One turn sends every row of this set to another row. A few are shown first. Where does it send the rows asked after them?
soku: [ -2.2 -10.8  -4.9  -5.7  -2.8   7.2  -8.2 -10.6   7.5   9.0   0.7   4.0
  -1.9  19.7  -1.1  -4.6 -24.9  -0.6   0.1  10.5   4.0  19.3  21.8  -1.1
 -21.0   3.3   5.9   8.9  17.7   8.5  -4.4  -6.9  -9.5   8.4]
muget: [ 20.1  -2.2  -8.3  -1.6   6.9   4.7  -7.9   3.0  -4.3  12.7   2.5   3.7
   8.0  -7.2  -1.3   9.5   7.0   4.7  13.4  -8.3  14.9  17.6  -8.8  -5.5
   4.4  10.1  -0.3 -14.8   1.8   5.3   3.8   2.4   2.1  -8.3]
mozef: [ -4.4  12.7 -16.2   0.0   9.0  13.3  -1.6   3.4   3.6 -14.9  -6.1  14.6
  -9.4  14.3   7.2  -7.8 -15.9 -10.2  -2.0   9.9   8.5  -7.2 -12.3 -13.0
   5.1  -2.6  -2.0  -1.2  -2.7   0.0  -4.2  -1.1  15.9  21.8]
Taz: [ -2.7   1.0  -1.9  -8.1  10.5   8.1   6.6  -7.1  -0.7   9.3  -7.7 -13.5
  15.8  19.8   1.9   2.7 -18.5   4.9   9.6  -6.3  -9.8 -15.2  -1.4  -5.7
 -19.1  -4.6   8.5  -4.2  -2.1  -1.1  14.1  -3.2   9.1  -2.8]
lokad: [-18.3   1.9   6.5   4.7 -11.6  -9.4   3.9  18.4 -14.1 -14.0  -1.1   7.2
  -5.3  -3.9  17.8  -6.3 -17.4   9.6  -3.8  -4.3   7.3  11.7  -5.7 -10.4
 -11.2  -8.6  -7.5  -2.1  -5.0   2.8  -5.7  11.9  -8.4  12.0]
bovi: [  5.4  -5.3  16.4 -11.8   9.7   4.7  -3.5 -13.2  -1.1 -10.0   0.7  -7.2
 -16.2  16.8  24.2  -6.5 -11.9 -12.1  -1.2 -14.9 -13.5  -2.8   1.2  12.0
 -30.3  -1.6  -1.7  -9.1   6.3   4.1  -2.9  -8.3 -10.1   4.5]
Gori: [-10.4  -6.0  -9.6  -1.5   0.3  20.4   9.8  -5.9  -2.2   4.9   2.1  -7.1
  11.5   2.1   3.8   4.7  -3.6  -3.6   0.5  -1.0 -12.5  -0.8   1.2   3.8
   2.2   6.8 -25.1  -9.0  -0.9   4.6   6.1 -25.0   9.0  -5.4]
zub: [ -3.3  -6.5   6.1   1.3   1.2   6.0 -11.6   1.5  -6.1 -13.8   6.9  -3.5
  -2.0  -0.3  15.9  -3.5   8.6   5.9  -6.2 -17.5   1.5  16.4   1.0 -12.0
  -8.2  -9.5  13.8  -0.4 -13.5   8.1   3.8  12.4   5.9 -13.1]
koga: [ -2.4   8.0  -4.0   0.6   4.1 -12.1   3.4   8.2 -25.6   0.8  -3.4   0.6
  -6.4   8.2  22.3  -7.0 -10.1  -4.8  -4.6  -4.9   7.6  -6.9  11.7 -14.0
   5.0  12.5   3.7  12.7 -13.8  -7.5 -12.7  -6.2  -4.6 -14.7]
bufa: [-15.5  -4.2 -15.2  -3.3   2.5   6.9   4.9  -3.8  -5.0  -9.1  -6.8   0.2
   1.9  -0.7   4.1  16.4 -12.3   4.6  -2.5  23.1  -3.5   8.9  -1.5 -11.1
   5.8 -11.7   2.0  11.3  -0.3  -3.7 -13.0 -12.5   2.4  16.1]
kag: [  9.4  -2.7 -10.3  15.1   1.7 -12.5  -4.3  -4.9   5.9 -12.1 -19.0   2.6
  -2.3 -15.7  14.4   6.2  -4.7 -10.0  -2.7   1.6  10.9   0.3   7.8 -13.0
  11.6  13.8  -1.9   6.1   2.2   7.3  -9.0 -11.0   1.8   1.4]
bib: [ 10.5   8.4 -16.6   1.2  19.7   4.6  -6.3   0.6   4.9  11.5   8.0  18.5
 -11.7  17.1  14.9  21.8 -14.0  13.9   4.2   0.0   0.9   5.7  -2.0  -6.6
  -3.8  -9.7 -10.7   0.5  17.4   4.7   2.1  -2.6   3.9  10.7]
keb: [ -6.0   0.4 -16.1   2.9   5.8  -1.8  -5.6   9.4   1.4  -2.2  -7.1  -9.2
  -2.0  10.8   2.2   1.8   4.1   2.5  15.3  11.9   5.1   7.2   6.0 -17.4
  18.4  12.3  -6.5   2.8  -7.6  10.0   2.5  -8.1  16.6  14.6]
Simeb: [ 16.0  -2.3   8.8 -12.9   2.8   3.3 -16.4  -0.9  -9.4   7.4 -12.7  -4.8
  -7.4   7.1   1.8  -4.7   1.4  17.0  -6.6 -14.2   1.5   6.8  -4.8   4.5
  -9.5   6.5 -29.6  -2.5   7.4 -13.5 -15.4   1.3   1.9   8.3]
gobak: [  7.3  12.6   6.7  -0.6  10.7 -12.8  -8.2 -20.0 -10.6   6.1   7.0  -1.2
 -10.3 -14.1  16.4  -0.3  -5.5 -12.5   0.4  14.1   3.8   8.1   3.5  15.8
   8.0  -9.7  15.1   7.9  -1.4   1.8  -0.3  -5.6   8.6   1.4]
beveb: [ -9.2  13.7  -1.0   0.8   3.2   6.6  -7.2   9.8 -23.8   0.0   2.2   9.7
  -1.7  -9.0  -1.1   8.3  -7.6  -5.4  13.6  -4.9   4.7   6.8  -1.2  16.2
  11.0  -2.3   6.3 -15.1  19.9   5.2  -4.3 -10.7  -4.7   9.1]
Reru: [  5.7 -11.0   3.9   1.7   6.3 -10.7 -21.6  -1.1  -0.4  -3.4  14.3  -5.1
   8.4  12.4  17.3  -7.3   7.4  -9.8 -16.3  -1.0   9.0   9.1 -20.8   8.1
  -5.5  -7.5  -1.6  -9.9  -2.1  -9.0  10.1 -15.4  -5.5  -1.0]
migo: [ -4.3  -0.7   6.9   0.2 -16.0  -3.6  20.5   2.8  -4.5 -10.7   9.3  -1.7
 -25.8   1.1  26.6   1.7  -7.0  -2.1  -2.2  14.3  -2.2   3.5   4.1   2.4
  -7.4   9.8   3.7  -1.5   3.5   3.0   7.9 -10.2  11.8  -5.5]
Bepez: [  8.5  -9.0  -1.1  -0.4   9.5   5.2   4.3   7.5   5.6 -12.5   9.5  -8.3
   8.3  15.4   5.4  -2.2 -12.8  -7.4  13.7 -11.5  -1.4  -4.2  -1.7  -8.1
  -9.2  -4.4   8.6   1.9 -19.2   0.2 -18.6   5.4   5.6  29.2]
zot: [ 10.5   4.7 -13.8   3.9   3.8  -1.5 -20.0   2.0  -1.1   2.6  -5.9   5.1
   5.6  -7.1   2.5 -18.9   4.4   0.7  -0.5 -18.2   3.4   4.6  15.6  -2.4
  17.8   7.4 -12.4  -4.9  -5.8  -2.7   4.7  -5.0   8.4   4.3]
tilil: [ -8.6  -7.9  -2.9 -12.1   0.4   7.0  -9.8   3.5   1.1   0.1  12.1  -0.8
 -31.5  -1.1  15.7  -0.1 -10.5  11.2   8.9 -17.4  10.3  -3.1   5.3  -6.9
 -15.1   1.5  10.5  -2.3  -6.1  -6.8  -5.6   5.3 -10.8  10.9]
pep: [ 16.2   2.0   6.6  22.2   5.2  -1.9   1.9  -2.1  -6.3   8.4  10.7 -23.0
 -15.0   3.7  16.1  -2.6  -5.3   0.2   1.6 -10.5   0.8  -8.6  27.2   6.2
   0.4   1.8 -11.6   7.6   5.4   3.0  -5.6   2.3  -6.8  13.5]
Daved: [  9.2   9.5  -6.5 -20.0   8.0 -16.7   9.5   3.9  11.3 -12.7  -6.8  -8.8
  -2.9  -0.6   8.1  -5.1   4.3   8.6  -9.7  -7.3  -4.3  -1.3   9.0  -4.8
 -15.5   1.6  -9.7 -11.1   3.0  22.9  10.5  -8.2   0.2   0.9]
Keze: [-11.9  11.3  -8.3 -16.8   1.5   3.8 -12.4   5.1   7.7  -1.2  -4.7  19.5
   7.5   6.8  13.4   4.9 -15.3 -23.7  -4.4   1.3  -1.8  17.2 -16.0  -1.9
  -4.4  -0.2  -5.3  -7.0   2.7  12.3   7.6  -1.4   5.7   9.4]
lod: [  4.4 -21.4  -6.8 -12.8   7.1 -15.2  -7.8   0.4   8.8 -13.4   6.7  -1.4
 -20.0  -1.3   7.1  -5.9  -6.3   8.5  -8.0  -5.6  11.3   9.1   6.1  -1.8
  -5.6  18.8 -10.1  -0.5  -0.8  11.7 -17.8  -9.6  -0.2  24.3]
nevo: [-10.4   2.4   9.0  -2.5  -1.0  -9.9   5.2 -10.2  -9.2   4.0  18.7   8.0
  -6.8  10.5   8.5   7.3 -14.1  -7.6 -18.9  -3.9 -14.6 -15.6  11.8   2.5
 -12.3  -5.2  -5.1   1.5  -7.5   1.3 -19.1 -22.8 -10.0  15.1]
toloz: [  5.5   9.6   2.1  -2.0  16.1   2.8 -35.7  -3.5  -7.8   3.6 -11.8  -8.7
   3.0  24.8  -3.6 -12.2  -1.2  -2.0   5.6  -2.5  -3.2  10.3  -4.6  -0.7
   0.8  -8.1  -7.0  -5.0   0.3  -3.8 -17.3  -1.7  -5.6  12.8]
bedof: [ 21.7   5.4  10.1  15.4   6.5 -10.9 -16.9  -1.2 -10.3   3.0   8.0  -3.6
  14.6  -4.9   1.8  -2.3  -6.8  18.0  -6.1 -17.5  -1.6   4.4   3.4   3.9
  -0.4   8.0  -9.1  -9.4  18.8   0.2  -5.9   1.5   6.9  -3.0]
kibo: [-20.6   2.6  -4.4  -1.1   1.9  -0.2   9.4  -1.5   0.9   1.5  20.5  -0.4
  -7.4   9.2   2.5   1.4 -15.5  -0.2  -3.7  22.0  -2.7   1.0   1.5   0.0
  -5.5   4.3  29.1   0.8   6.1   2.9  -0.3  -5.7   6.1   3.0]
doz: [ -0.3   0.2   5.7  -0.9   5.6  -9.3  -6.0   1.3   3.1  14.4  -8.8  -3.8
  11.5   8.5 -12.1 -13.8   1.3  -1.4  -8.3   0.9 -17.2  -5.6  -7.9   1.4
  -8.0  20.1  -3.6   2.9   3.0   5.9  10.3 -16.7  15.3  12.0]
Sune: [ 11.9  14.6   0.1  -1.8   7.0 -21.4   7.3  10.2  -8.9  -6.9  -0.2   0.8
  -5.8  16.6  -1.9 -13.9  -3.7 -11.8  -2.9   4.6  -0.1 -12.1  -7.7   0.1
  -5.1   8.3  -9.1   2.6  -3.9 -12.0  -0.7 -23.6 -13.3  20.0]
bur: [ 30.5  18.2  -0.2   2.7   4.1  -7.7  -9.9  -6.2   1.8  -2.1   4.2  -8.5
  -2.4  13.0 -12.2 -14.8  -5.1 -10.3 -14.4  -2.3   1.5  -1.4  -0.1   8.4
  -2.8  -5.6   8.8  12.8   3.5  -3.9   9.0  -3.6   8.5   3.3]
Zosof: [ 18.4 -10.4 -11.5 -10.4  -4.1   1.0   3.7  -3.2 -17.4   1.0   2.2   0.2
   8.7   2.4  -4.8  -7.9   7.9  12.0   3.0  16.1  -5.8   9.2   1.9  -6.9
  -1.1  11.1   3.0   7.0  -1.3  14.0   8.3   3.8  -6.4  -5.6]
Dit: [-11.8   7.5  14.1  -0.5  14.2  -6.7   0.2  -4.6  -3.7 -14.8   9.2   0.9
 -13.8  14.1   1.2  10.9 -12.6   1.9  -9.3 -20.6   8.2  -3.7  -7.3   0.3
 -15.2  -9.0  -2.4 -11.0  -0.1 -14.1 -19.7 -19.8   5.5  14.3]
zis: [ -0.4  -0.7  -8.4 -10.4  16.5 -12.9   5.1  -7.7 -21.6  14.7  13.5   7.9
   5.0   8.9  16.2 -13.0 -23.5   2.7   1.5 -16.0   4.1  11.3   8.0   0.6
 -16.5   2.4   7.9 -18.0   7.9  10.5   5.3   3.4  -3.6   8.1]
niduf: [ -1.2  -4.9   2.8   4.3  10.2  -2.3   1.2 -11.4   2.8   4.4  -9.0  -6.7
 -17.9   4.3   0.8  13.0 -28.3  11.4  -2.7  -1.8  -1.5   0.5  -5.6   9.1
   5.7   7.7 -24.3 -10.7  -0.7  -5.8   4.0   7.2  17.4   9.4]
Fune: [ -8.6  -6.3  11.8  -4.1  -6.6   8.7   7.7 -17.4  -9.2   1.4   3.5 -15.5
   7.1  -4.9  -5.8   2.2 -15.1 -19.3  -8.0  -1.0   0.0   8.1  16.2  15.2
  -3.0  15.5 -12.6  -3.3   5.3  10.1 -11.7   1.1  -3.5  11.7]
tigin: [  2.8  -1.2   5.1  -7.9   5.4  -3.6  -8.7  -3.2 -15.3   7.0  20.6  -5.9
   2.1  32.3  16.8  -5.0 -23.4 -11.7   2.4 -14.8   0.4   4.2  -0.8   7.5
 -15.6 -16.2 -10.6  -9.4 -10.6  10.2  13.1  -6.1  -5.9   6.5]
vit: [ -9.5   5.0 -10.8 -16.7 -13.6  -1.7   8.5  -1.5 -10.9   9.9  11.1  10.5
 -10.3   3.5   4.3   8.4 -18.9 -14.0 -11.9  11.2  14.9  -2.8  -8.2  -0.7
  -9.3 -14.8   6.0   7.8  -9.9   4.6  -9.5  -6.2  -6.4  12.5]
zigok: [ 41.8   3.0   2.0   1.8  16.3  -1.5  -8.9 -11.4 -14.1  -1.9   8.3   4.7
  -1.1  12.4  24.4   1.1 -18.0  -3.9  -5.0  12.1  -1.4   2.4   5.9  -0.5
  -3.4  -7.6   1.7   0.2  12.1   3.4  -7.1  -8.3  -4.4   9.3]
Mupin: [-21.4   6.0  -5.7   0.9 -14.6  -8.2   4.7  -2.2 -10.1 -10.0   0.0 -11.2
   7.2   8.2   8.1  12.2 -10.7 -10.6  -0.7  -2.7  15.8  12.0  -1.1   5.4
   5.7  -8.4 -18.1  -9.6  -2.1  13.7 -13.3  -4.1   8.5  -6.8]
Miro: [ 11.7  12.0   9.5   4.0 -12.9   6.6  -8.9 -20.8 -16.7  11.1  20.8   2.8
 -13.3   7.4  10.7   8.8   6.3  -6.5 -11.4   2.0  -7.4  -1.5  -4.5  -8.8
 -11.0  -0.6 -15.9  13.1   7.5  11.9  -8.3  -2.3   6.0  11.0]
gunu: [  7.7  -1.9  16.3  -3.4  -0.4 -11.9  -3.1  -0.5 -10.1  -7.7   2.9 -30.1
  -4.2   7.5  12.0  -4.1  -1.8   4.0   1.0 -12.3  -8.1  15.9  13.9  12.4
 -18.8  -0.5  -6.9   9.0  15.4  12.1   7.1   4.7  -7.2   4.5]
Tolat: [  8.2  -9.9  -2.1   3.4  -6.8   0.5 -11.7  -1.2  14.3  -3.8  -0.4  -8.6
   3.1  -4.0  -2.8  21.1  -9.2  -2.4 -12.9  -1.0  10.4 -17.2  -5.3  -3.3
   2.0   3.5 -15.4  17.7  -5.2   2.0  -9.4 -14.6   4.4   5.8]
tidi: [  7.1  -7.2   4.9  -9.4  25.6  -7.0 -10.8 -12.6  -4.5   6.2  10.7   7.3
 -17.1  18.5  16.8  20.8  -2.4  -5.7   5.9  -4.2   6.6   6.4  11.7  -3.9
  -7.9  13.2   6.9  -2.8   6.5   7.7 -16.6   2.1 -12.4  17.4]
Mik: [  1.5   6.3   0.7   9.6 -23.1   4.9 -14.9  17.3 -17.8   3.6   3.3   2.4
   0.3  24.8  13.3   0.5 -12.2  -3.8  -6.3  -7.6   3.7   2.9  -7.0  -9.1
  -4.3   1.4 -22.4 -12.9  11.7   3.5 -13.2  -6.5  -6.4   0.4]
pifi: [ 20.0   2.3  14.4  -7.5  11.3  -1.6   0.4 -13.2 -12.9  -5.0  12.4  -6.8
  -8.4  26.7   1.1  -4.5  -7.0   6.1  -3.5 -11.2   8.2   6.8   3.4  15.1
 -16.5  12.4 -14.6 -13.9  18.1   6.6  -4.7   5.5   3.9  -4.7]
vura: [ -6.3   0.6  15.4   3.2  -0.2 -11.2   4.2   7.1   0.3   9.0  14.2  -1.7
 -13.0  12.4  21.0   9.4 -17.6 -19.5  -6.0  -3.3  -2.2  -4.1 -11.1  -2.8
 -26.4  -1.2   8.4   5.3  -6.9   8.0   5.3  -4.8 -17.3   8.9]

Keze moves to Tolat
bedof moves to pifi
Where do these go?
Simeb moves to gunu
zigok moves to tidi
Daved moves to Reru
zub moves to Mik

